128 stands for zero in the data rows.
Here is a table of points, one per row:
array([94, 122, 144, 82, 60, 110, 131, 184, 85, 121, 113, 102, 118, 144, 123, 150, 183, 150, 72, 120, 86, 150,
       84, 112, 222, 148, 162, 84, 76, 144, 149, 146])
array([113, 109, 84, 85, 99, 255, 97, 148, 128, 196, 107, 52, 175, 106, 153, 130, 99, 144, 108, 101, 83, 102,
       118, 150, 131, 111, 140, 216, 178, 127, 77, 106])
array([191, 200, 83, 73, 103, 139, 139, 63, 165, 69, 94, 195, 155, 90, 121, 129, 136, 85, 95, 188, 97, 144,
       99, 114, 142, 151, 101, 150, 128, 90, 135, 87])
array([153, 236, 206, 220, 135, 145, 97, 137, 156, 95, 134, 101, 64, 103, 101, 185, 77, 200, 193, 92, 100, 138,
       151, 139, 152, 105, 158, 111, 100, 77, 157, 116])
array([100, 195, 170, 167, 109, 113, 231, 53, 106, 139, 157, 82, 156, 212, 105, 154, 98, 117, 111, 103, 130, 70,
       97, 131, 174, 81, 63, 117, 162, 73, 110, 161])
array([93, 122, 98, 100, 89, 149, 91, 194, 168, 156, 136, 119, 127, 117, 25, 83, 88, 100, 146, 118, 132, 173,
       153, 176, 80, 125, 57, 88, 102, 86, 125, 131])
array([54, 131, 124, 98, 146, 171, 112, 126, 78, 116, 168, 187, 164, 165, 132, 157, 111, 76, 127, 173, 83, 93,
       157, 50, 76, 124, 196, 179, 96, 121, 201, 180])
array([127, 120, 113, 104, 89, 66, 107, 128, 97, 132, 133, 96, 166, 97, 135, 76, 164, 178, 177, 178, 124, 86,
       131, 86, 175, 120, 109, 118, 129, 101, 173, 89])
array([133, 113, 137, 110, 146, 81, 121, 100, 82, 218, 158, 158, 87, 123, 122, 112, 133, 54, 106, 92, 92, 218,
       145, 130, 132, 88, 158, 104, 184, 92, 148, 112])
array([77, 138, 128, 117, 61, 71, 103, 53, 119, 87, 124, 126, 106, 105, 209, 96, 195, 98, 130, 109, 199, 96,
       161, 174, 123, 115, 114, 160, 133, 180, 82, 119])
array([180, 80, 159, 124, 91, 161, 142, 136, 93, 106, 95, 162, 99, 166, 142, 64, 89, 174, 99, 97, 173, 85,
       153, 112, 114, 86, 125, 106, 255, 97, 190, 98])
array([105, 149, 79, 88, 102, 138, 163, 201, 165, 125, 86, 180, 131, 140, 172, 143, 120, 93, 155, 108, 70, 85,
       122, 153, 173, 109, 101, 72, 149, 104, 104, 201])
array([179, 92, 116, 99, 102, 130, 93, 94, 120, 107, 184, 102, 117, 122, 145, 186, 144, 98, 117, 113, 107, 81,
       85, 199, 104, 124, 153, 123, 131, 140, 254, 74])
array([188, 183, 219, 92, 177, 168, 112, 169, 124, 99, 186, 109, 102, 48, 98, 77, 181, 120, 89, 142, 141, 89,
       139, 98, 161, 105, 69, 165, 144, 175, 123, 207])
array([129, 121, 109, 127, 179, 178, 153, 116, 125, 157, 62, 94, 100, 95, 189, 105, 133, 76, 118, 119, 203, 166,
       55, 102, 164, 129, 137, 87, 67, 113, 167, 159])
array([94, 61, 83, 233, 143, 180, 151, 135, 146, 74, 110, 135, 106, 112, 138, 133, 143, 114, 172, 100, 76, 124,
       165, 96, 186, 116, 110, 173, 77, 116, 142, 94])
array([167, 74, 72, 163, 179, 96, 139, 165, 140, 94, 114, 95, 187, 110, 50, 211, 124, 115, 65, 134, 211, 108,
       106, 76, 135, 136, 135, 120, 126, 93, 97, 88])
array([135, 125, 121, 94, 94, 137, 100, 136, 139, 93, 142, 185, 84, 202, 89, 70, 146, 176, 86, 82, 125, 150,
       96, 114, 113, 170, 52, 156, 84, 112, 107, 102])
array([123, 94, 187, 201, 87, 130, 145, 120, 255, 235, 244, 223, 255, 101, 199, 132, 108, 193, 121, 110, 200, 204,
       89, 137, 174, 210, 136, 151, 147, 145, 177, 174])
array([190, 99, 116, 85, 66, 90, 159, 135, 157, 152, 180, 116, 56, 163, 92, 202, 97, 136, 131, 129, 111, 95,
       121, 97, 91, 161, 156, 132, 90, 125, 110, 168])
array([78, 67, 115, 100, 174, 49, 129, 156, 120, 74, 149, 110, 148, 90, 169, 113, 37, 190, 111, 147, 117, 93,
       144, 176, 113, 86, 110, 127, 102, 120, 138, 152])
array([123, 116, 234, 153, 156, 94, 133, 186, 147, 102, 69, 138, 160, 170, 150, 118, 159, 91, 121, 114, 87, 115,
       82, 130, 46, 147, 157, 87, 135, 124, 119, 72])
array([117, 115, 143, 128, 72, 126, 134, 97, 103, 132, 86, 100, 157, 130, 101, 67, 120, 138, 219, 199, 173, 156,
       76, 104, 77, 86, 138, 174, 75, 93, 107, 140])
array([117, 158, 186, 90, 112, 130, 85, 109, 149, 144, 139, 91, 122, 118, 125, 158, 106, 165, 77, 198, 114, 142,
       86, 124, 103, 78, 155, 92, 113, 181, 76, 88])
array([129, 156, 105, 105, 188, 94, 134, 79, 80, 195, 63, 155, 123, 92, 128, 122, 104, 199, 153, 90, 88, 79,
       88, 128, 89, 214, 146, 109, 144, 129, 127, 164])
array([145, 98, 99, 121, 110, 111, 133, 114, 126, 125, 92, 117, 93, 126, 129, 184, 131, 123, 219, 139, 118, 204,
       107, 62, 122, 105, 62, 135, 194, 227, 131, 145])
array([123, 130, 117, 122, 160, 136, 81, 164, 83, 162, 194, 94, 118, 159, 172, 148, 135, 75, 224, 72, 201, 71,
       87, 124, 128, 185, 72, 103, 97, 121, 91, 89])
array([86, 156, 116, 112, 137, 164, 240, 109, 114, 104, 144, 90, 155, 74, 76, 165, 234, 191, 139, 102, 137, 160,
       177, 187, 37, 142, 108, 127, 141, 147, 195, 126])
array([178, 158, 171, 182, 168, 82, 202, 158, 86, 120, 128, 98, 158, 133, 98, 78, 76, 41, 114, 134, 83, 137,
       116, 171, 145, 175, 86, 233, 143, 222, 136, 141])
array([157, 164, 170, 99, 181, 138, 93, 120, 141, 110, 81, 75, 153, 222, 163, 187, 159, 159, 145, 167, 188, 192,
       255, 152, 171, 199, 134, 170, 131, 93, 164, 164])
array([128, 106, 116, 88, 188, 165, 158, 83, 140, 60, 130, 116, 128, 153, 183, 107, 64, 173, 86, 70, 106, 178,
       139, 117, 106, 80, 99, 110, 76, 160, 106, 122])
array([132, 72, 182, 102, 134, 110, 90, 96, 132, 142, 104, 171, 158, 105, 103, 129, 170, 136, 139, 54, 92, 102,
       129, 116, 149, 107, 144, 210, 125, 85, 51, 115])
array([170, 185, 73, 148, 118, 79, 148, 161, 100, 221, 98, 137, 117, 113, 132, 111, 103, 140, 70, 56, 160, 119,
       198, 129, 113, 70, 167, 161, 60, 133, 127, 118])
array([193, 91, 124, 173, 75, 140, 73, 99, 56, 88, 128, 171, 201, 119, 123, 158, 143, 84, 151, 149, 123, 148,
       151, 162, 108, 82, 115, 60, 100, 115, 118, 180])
array([51, 150, 162, 131, 149, 142, 104, 135, 110, 183, 86, 216, 109, 126, 117, 204, 122, 123, 91, 155, 143, 114,
       124, 108, 151, 98, 41, 117, 120, 191, 133, 58])
These points spread out most along one direction. Take the direction at right angles to it along which they spread out most. Go by this last direction. For each point below, how far along it does it lie, from 0 to 99? 50 is the average, and the first point above lies past it. One standard deviation of the points above along it is 16.
array([167, 104, 108, 117, 185, 134, 135, 64, 195, 181, 151, 106, 140, 154, 95, 61, 162, 101, 170, 162, 70, 105,
       192, 87, 124, 102, 134, 51, 100, 153, 106, 85]) 53
array([110, 124, 151, 113, 75, 116, 150, 188, 134, 93, 125, 83, 123, 96, 185, 111, 95, 94, 107, 126, 104, 145,
       178, 76, 94, 193, 162, 86, 165, 116, 94, 103]) 53
array([64, 78, 170, 104, 156, 131, 181, 69, 120, 103, 134, 125, 57, 74, 74, 110, 94, 112, 128, 141, 146, 168,
       139, 162, 186, 174, 186, 103, 157, 66, 105, 130]) 45
array([75, 157, 88, 166, 115, 120, 44, 100, 155, 73, 95, 98, 143, 169, 37, 79, 102, 106, 122, 76, 126, 115,
       92, 139, 157, 154, 202, 120, 171, 212, 159, 163]) 48
array([106, 172, 59, 143, 165, 73, 90, 186, 129, 110, 181, 115, 116, 103, 166, 133, 184, 149, 151, 117, 118, 184,
       88, 77, 115, 80, 136, 141, 190, 84, 129, 106]) 55
array([125, 111, 109, 119, 139, 126, 121, 164, 244, 142, 79, 156, 60, 155, 136, 144, 161, 82, 125, 175, 179, 61,
       120, 150, 87, 77, 158, 155, 137, 126, 126, 165]) 58
array([131, 145, 85, 173, 94, 154, 107, 88, 80, 107, 150, 146, 120, 84, 129, 113, 83, 124, 97, 133, 165, 90,
       155, 89, 80, 202, 159, 85, 126, 145, 76, 141]) 58
array([159, 161, 110, 134, 179, 179, 189, 193, 88, 126, 173, 208, 131, 193, 128, 131, 148, 194, 201, 209, 187, 175,
       159, 241, 189, 145, 235, 131, 153, 185, 76, 97]) 35
array([143, 95, 90, 248, 142, 125, 91, 122, 110, 160, 128, 94, 74, 151, 172, 109, 170, 146, 56, 240, 66, 123,
       98, 174, 119, 139, 93, 135, 125, 92, 114, 160]) 50
